In the data rows, 128 means zero.
The table, row by row:
[117, 128, 153, 072, 141, 124, 041, 136]
[140, 213, 114, 066, 188, 147, 255, 124]
[147, 114, 091, 201, 098, 123, 188, 111]
[147, 118, 095, 203, 102, 112, 192, 124]
[149, 118, 105, 208, 100, 117, 194, 130]
[115, 127, 154, 062, 134, 130, 031, 122]
[146, 123, 086, 206, 098, 130, 182, 126]
[105, 119, 159, 055, 153, 129, 050, 129]
[145, 217, 098, 042, 177, 132, 255, 127]
[110, 028, 153, 204, 084, 109, 000, 115]
[106, 031, 159, 206, 075, 128, 000, 119]
[113, 125, 169, 050, 154, 145, 030, 127]
[143, 214, 115, 069, 180, 132, 255, 119]
[146, 219, 118, 060, 170, 126, 255, 132]
[134, 115, 097, 207, 103, 118, 197, 132]
[132, 211, 111, 059, 162, 140, 255, 117]
[112, 122, 166, 066, 154, 148, 049, 126]
[140, 130, 107, 195, 103, 108, 184, 128]
[140, 231, 115, 064, 171, 143, 255, 130]
[141, 224, 112, 060, 166, 143, 255, 122]
[117, 123, 153, 049, 149, 143, 049, 127]
[117, 023, 150, 209, 070, 116, 000, 128]
[113, 112, 161, 073, 145, 127, 046, 119]
[144, 215, 109, 058, 176, 148, 255, 120]
[106, 126, 156, 065, 150, 145, 027, 129]
[113, 126, 153, 055, 144, 129, 042, 128]
[143, 107, 095, 204, 098, 122, 186, 136]
[148, 217, 118, 061, 187, 146, 255, 130]
[153, 217, 123, 063, 170, 136, 255, 129]
[154, 121, 087, 203, 096, 125, 181, 127]
[141, 126, 104, 198, 109, 130, 183, 138]
[139, 116, 106, 204, 097, 123, 170, 136]
[146, 113, 101, 191, 106, 105, 193, 142]
[145, 123, 103, 203, 110, 117, 175, 131]
[114, 121, 159, 063, 150, 133, 039, 118]
[143, 223, 112, 058, 179, 140, 255, 134]
[106, 125, 161, 059, 142, 127, 038, 127]
[142, 115, 102, 198, 107, 135, 180, 122]
[111, 022, 153, 203, 076, 099, 000, 139]
[140, 116, 097, 215, 100, 115, 180, 128]
[127, 107, 100, 205, 108, 120, 172, 136]
[140, 121, 097, 197, 106, 108, 187, 132]
Behind each row are 2 hidden switches, each 1 (on) or 0 (off), listed from the one that spreads the rows most. All are off in the first row of the table.
Further rows, each followed by whether each switch is on (1) or off (0), in that order:
[102, 123, 141, 058, 140, 121, 047, 122] 0 0
[135, 121, 103, 208, 093, 118, 192, 134] 1 1
[101, 029, 156, 217, 080, 105, 000, 114] 0 1
[096, 127, 164, 052, 148, 152, 037, 128] 0 0
[098, 034, 149, 207, 082, 135, 000, 128] 0 1
[104, 112, 161, 057, 142, 130, 040, 136] 0 0
[114, 018, 159, 194, 077, 115, 000, 135] 0 1
[101, 133, 177, 052, 140, 150, 032, 130] 0 0
[095, 028, 151, 201, 074, 107, 000, 120] 0 1
[148, 119, 098, 206, 094, 134, 180, 136] 1 1
[146, 215, 097, 062, 184, 125, 255, 130] 1 0
[148, 217, 106, 051, 181, 137, 255, 135] 1 0
[141, 115, 090, 218, 090, 129, 170, 125] 1 1
[154, 127, 096, 212, 104, 129, 175, 141] 1 1
[149, 212, 106, 061, 170, 139, 255, 134] 1 0
[124, 021, 150, 207, 083, 112, 000, 133] 0 1
[121, 121, 157, 063, 140, 127, 044, 123] 0 0
[124, 117, 174, 070, 149, 131, 040, 125] 0 0
[101, 044, 158, 215, 077, 116, 000, 122] 0 1
[108, 117, 164, 060, 151, 134, 039, 120] 0 0
[150, 209, 101, 065, 167, 142, 255, 121] 1 0
[116, 132, 167, 056, 151, 148, 051, 132] 0 0
[111, 024, 140, 216, 075, 120, 000, 128] 0 1
[141, 201, 107, 059, 168, 127, 255, 108] 1 0
[139, 119, 107, 200, 098, 116, 191, 146] 1 1
[108, 123, 149, 053, 154, 132, 049, 145] 0 0
